One turning vector, and how many ticks it has turned:
The counts run from 0 to 36.
[-1.32  0.66  1.64  3.70 -1.81  0.41 -1.54 -0.10 -6.04 -0.91  3.10 -0.97
 -4.10 -2.73  0.03 -1.93 -0.53] : 24
[ 1.07  2.20  0.41  2.32 -1.44  2.32 -3.61 -5.67  2.33  0.22  3.03 -3.95
  0.21 -3.14  0.70 -2.71  1.11] : 20
[-0.36  0.71  1.26  2.03 -1.06 -0.79 -3.55  1.66 -5.66 -1.22  4.25 -1.09
 -1.56 -1.78  2.80 -2.48  2.16] : 15
[-3.43 -0.44 -0.22  0.24 -0.16  1.55 -0.06 -0.88 -5.33  0.65  0.74 -1.67
 -5.81 -0.98 -0.17  0.87 -5.66] : 34
[ 3.57  1.50 -1.11 -1.28 -0.35 -1.57  0.05 -3.44  4.01 -1.34  2.49 -2.10
  5.62 -0.18  3.38 -0.39  2.41] : 2
[-0.42  0.76  0.29 -1.07 -3.11 -2.76 -1.06 -2.63  1.29 -0.65  4.03 -2.92
  1.69  1.16  5.89  0.34  1.68] : 9
[-1.83 -0.23  0.51 -0.31 -4.40 -2.10 -2.89 -2.41 -2.42 -1.00  4.16 -2.96
 -3.12 -1.50  4.50 -1.12  0.11] : 17
[-0.89  0.64  1.13  0.50 -4.10 -1.45 -4.13 -0.29 -4.45 -0.54  5.33 -1.57
 -3.03  0.06  3.82 -1.52  0.55] : 16
[ 0.24  1.15 -0.59 -3.35 -1.36 -2.52  1.12 -1.04  0.78 -1.65  3.83 -1.91
  3.42  1.78  6.08  3.15  0.81] : 0
[ 1.83  2.99  2.72  3.37 -1.10  1.74 -3.43  0.89 -1.20 -1.89  4.35 -2.14
  1.58 -1.91 -0.09 -3.39  4.70] : 13
[-0.18 -0.32  0.76  0.83 -4.52 -1.63 -3.41 -4.73  0.08  0.48  4.18 -3.12
 -1.98 -1.04  4.52 -1.46 -1.04] : 18
[ 0.43 -0.31 -0.28  1.62 -4.16  1.26 -3.59 -6.70  1.78  0.29  2.91 -4.86
 -0.36 -3.01  2.13 -2.51 -0.65] : 19
[-0.38  2.07  0.72  4.37 -0.01  3.57 -3.01 -0.66 -2.58 -1.26  2.29 -1.32
 -1.36 -3.66 -2.80 -4.36  1.14] : 22
[ 0.83  0.92  0.14  2.11  0.74  4.22 -1.26 -4.49  2.08  1.23  0.63 -3.57
 -1.05 -3.25 -1.70 -2.27 -2.85] : 29
[-1.38 -0.77  0.09  0.36 -4.13 -0.83 -2.25 -3.08 -2.24 -0.16  1.31 -2.54
 -5.45 -2.40  3.01 -0.65 -4.53] : 26
[ 3.35  4.33  0.80  1.17  1.36  0.39 -0.10  1.32 -0.05 -2.27  2.43 -1.16
  4.55 -1.09  0.40 -1.75  5.30] : 4
[-0.18 -0.12 -0.27 -2.25 -3.52 -3.06 -1.61  0.22 -1.76 -1.56  4.67 -1.42
  0.37  0.94  6.32  1.91  2.20] : 8
[-0.48  0.04  0.05  2.52 -1.83  2.10 -2.21 -6.25  2.04  0.77  0.83 -3.10
 -3.18 -1.91 -0.63 -1.82 -4.38] : 28
[ 2.71  2.67 -0.28  3.31 -1.06  1.53 -2.05 -2.35  2.10 -1.28  3.90 -3.44
  3.47 -0.80  0.03 -2.94  2.99] : 12
[-0.94  0.39  1.76  2.43  0.56  2.41 -1.59  1.00 -6.38 -1.27  1.48 -2.00
 -4.20 -2.98 -3.33 -1.88 -2.53] : 32
[ 2.04  1.48  0.38  2.22 -2.75 -0.12 -2.36 -4.04  3.30 -1.73  2.58 -3.60
  2.98 -1.45  2.34 -2.41  3.11] : 11
[ 1.11  0.98  0.16 -1.03 -3.16 -0.67 -2.13 -4.29  3.73 -1.35  4.93 -2.78
  2.10 -0.07  3.85 -1.28  1.88] : 10
[-2.78 -0.76 -1.30 -0.79 -1.02  1.24 -0.17 -3.71 -1.92  0.70  0.79 -2.67
 -5.13 -1.21  0.94  1.32 -7.01] : 35
[ 1.89  3.27  0.91  1.44  1.24  0.11 -0.22  2.59 -1.71 -3.09  3.72 -0.84
  2.71  0.09  1.72 -1.20  5.54] : 5
[ 0.85  1.79 -1.19 -1.90 -1.91 -2.42  1.10 -2.20  2.88 -1.65  3.90 -2.24
  5.22  1.64  3.71  1.06  0.43] : 1
[ 0.34  2.07  1.01 -0.08 -2.72 -2.43 -0.05  2.20 -3.41 -2.24  5.37 -1.53
 -0.69  1.09  4.86  0.22  2.07] : 7
[ 1.59  3.22  2.00  2.54 -1.68  0.52 -3.06  1.67 -3.57 -2.02  4.61 -1.44
 -0.19 -2.23  0.02 -2.55  3.39] : 14
[ 0.32  2.23  1.36  4.02  1.68  4.83 -1.81 -0.74 -3.02 -0.04  0.37 -2.51
 -3.99 -4.10 -4.33 -2.77 -1.93] : 31
[ 1.98  1.52  2.20  3.12 -1.77  2.40 -3.50 -3.64  0.25 -0.80  2.13 -3.04
  0.51 -3.73 -0.87 -4.73  1.38] : 21
[-1.84 -0.24 -1.89 -1.27  0.33  1.06  0.49 -5.28 -0.44  0.80  1.22 -3.16
 -3.00 -1.09 -0.07  1.66 -7.17] : 36
[-1.90  0.23  0.25  1.75 -3.40 -0.55 -2.14 -1.28 -4.50  0.46  3.45 -2.02
 -4.28 -2.08  1.15 -0.77 -1.29] : 25
[ 1.42  2.70  1.21 -0.12 -0.75 -1.76 -1.29  2.92 -3.85 -3.37  5.85 -0.39
  1.31 -0.88  2.26 -0.36  5.13] : 6
[-1.03 -0.98  0.32 -0.34 -2.86  0.93 -1.91 -6.19  0.41  0.77  1.33 -3.97
 -3.63 -2.49  1.05 -0.62 -4.04] : 27
[-1.94  0.97  0.17  2.82  0.12  2.37 -0.96  0.82 -6.28 -0.19  0.81 -0.70
 -5.07 -1.72 -2.08 -0.46 -3.40] : 33
[ 0.40  2.56  2.09  3.42  1.60  4.08 -2.72 -2.30  0.54 -0.32  0.95 -3.31
 -1.34 -3.39 -3.99 -3.27 -2.25] : 30
[-1.18  1.44  1.87  4.25 -0.86  2.47 -4.18  0.16 -4.90 -1.76  2.41 -2.24
 -3.19 -3.41 -2.15 -3.28 -0.11] : 23
[ 2.95  4.38  0.44  0.83  0.68 -0.09  0.05 -1.93  2.92 -2.24  2.69 -1.35
  5.65 -0.82  1.03  0.15  3.85] : 3
